V: [ 86 145 165 115  56  61 179  36 166]
M: [119 144 124 122 152 163 100 130 160]
E: [132 178 127  98 129 137 144  69 144]
H: [119 124 124 119 131 146 144 128 137]
F: [106 153 119 135 152 121 149  66 145]
D: [157  98 112 116 108 135 124 105 137]
[146 144 128] : H
shift +1: [115  56] : [116  57]
places H: [124] : 1 2
shift -1: [124 124] : [123 123]
[ 98 129 137 144  69] : E
places M: [130] : 7
shift +1: [108] : [109]

rofa: [ 67 192 180  85 155]
sisu: [134 134 134 190 151]
Fideg: [176 169  85  82 116]
suf: [ 83 169 183 100 156]
Vebi: [ 98  88 161 200 111]
fen: [180 162 145 213  78]
samiz: [ 83 186 182  81 107]
Dezu: [159 182 147 214 122]
Zivi: [180 162  66 184 119]
Supe: [186 182  83 133  90]
[186 182  83] : Supe
places sisu: [134] : 0 1 2
[133  90] : Supe
places rofa: [67] : 0

Sidus: [114 107 142 131 113 131  89 141 119 136 152 122 131 107 154 114 107 142
 129 137 144 145 176 139 139 108 117 107 110 117 133]
Voku: [122 124 136 153 112 136 149 147 132 141 144 115 160 139 144 133 149 156
 147 141 132 129 149 132 135 107 115 140 131 117 121]
bupa: [118 115 139 142 112 136 106 144 126 138 148 118 154 151 148 124 155 149
 138 128 138 137 166 135 138 108 115 124 120 116 127]
Zate: [113 124 121 163 106 137 132 132 139 135 147 112 154 139 145 129 146 143
 146 111 142 122 145 124 140 119 118 147 130 119 124]
tor: [ 91 104 106 147 101 139 100 116 131 118 160 115 133 169 158  97 153 105
 121 122 172 135 151 122 147 137 126 114 103 124 143]
rel: [112 101 147 118 115 136  73 141 111 136 154 125 147 172 158 108 165 139
 122 146 146 154 187  94 139 104 116  92 165 116 138]
Tusur: [113 124 121 163 106 137 132 136 139 135 147 112 154 139 145 129 146 143
 146 111 142 122 145 150 135  92 112  99 109 113 130]
nas: [109 119 117 161 105 138 125 132 137 131 149 112 149 145 147 122 147 135
 141 113 148 125 145 124 140 123 119 141 125 121 127]
leder: [ 80 100  93 151  97 141  99 104 133 111 164 113 118 176 162  87 153  88
 115 118 185 133 144 117 151 149 130 111  97 127 150]
ramak: [125 104 164 114 121 134  74 155 108 145 149 127 157 165 154 121 167 159
 130 151 131 156 196 152 135  90 112  95 108 112 150]
Gepe: [102 100 131 128 110 137  81 129 118 128 158 122 141 174 159 101 162 123
 120 138 158 148 174 137 143 119 120  98 100 119 141]
places rel: [165] : 16 28
places leder: [93] : 2
places Sidus: [131] : 3 5 12
places Voku: [149] : 6 16 22
places tor: [133] : 12
shift -1: [104] : [103]
shift +1: [ 91 104 106 147] : [ 92 105 107 148]

duka: [ 92 139 166 157  86]
Lis: [ 99  97 112  97  85]
Ludog: [158  94  90 110 116]
pimo: [ 82 161 124 148 116]
Bekep: [ 69 132 114 132 127]
munip: [198  80 140  99 120]
Kemo: [104 169 113 137 142]
Nafug: [140 118 142 137 118]
nesif: [183 120 137 108 106]
zata: [117 180 128 162 170]
benus: [161 166 149 118 115]
turo: [147 106  77 115 150]
[ 99 120] : munip
shift -1: [ 99  97 112  97] : [ 98  96 111  96]
shift +1: [106] : [107]

gib: [112  93 154 113 197 123]
gop: [143  95 107  80 168 131]
tis: [206  63 149  59  66 152]
pof: [142  91  86 158 150 128]
zetiz: [ 84  84  84 113 107 196]
semat: [138 133 134 168 113  83]
zugib: [199  74 114 168  65  81]
luzaf: [ 92 216 143 145  64  83]
shift +1: [142] : [143]
[168 131] : gop
places zetiz: [84] : 0 1 2

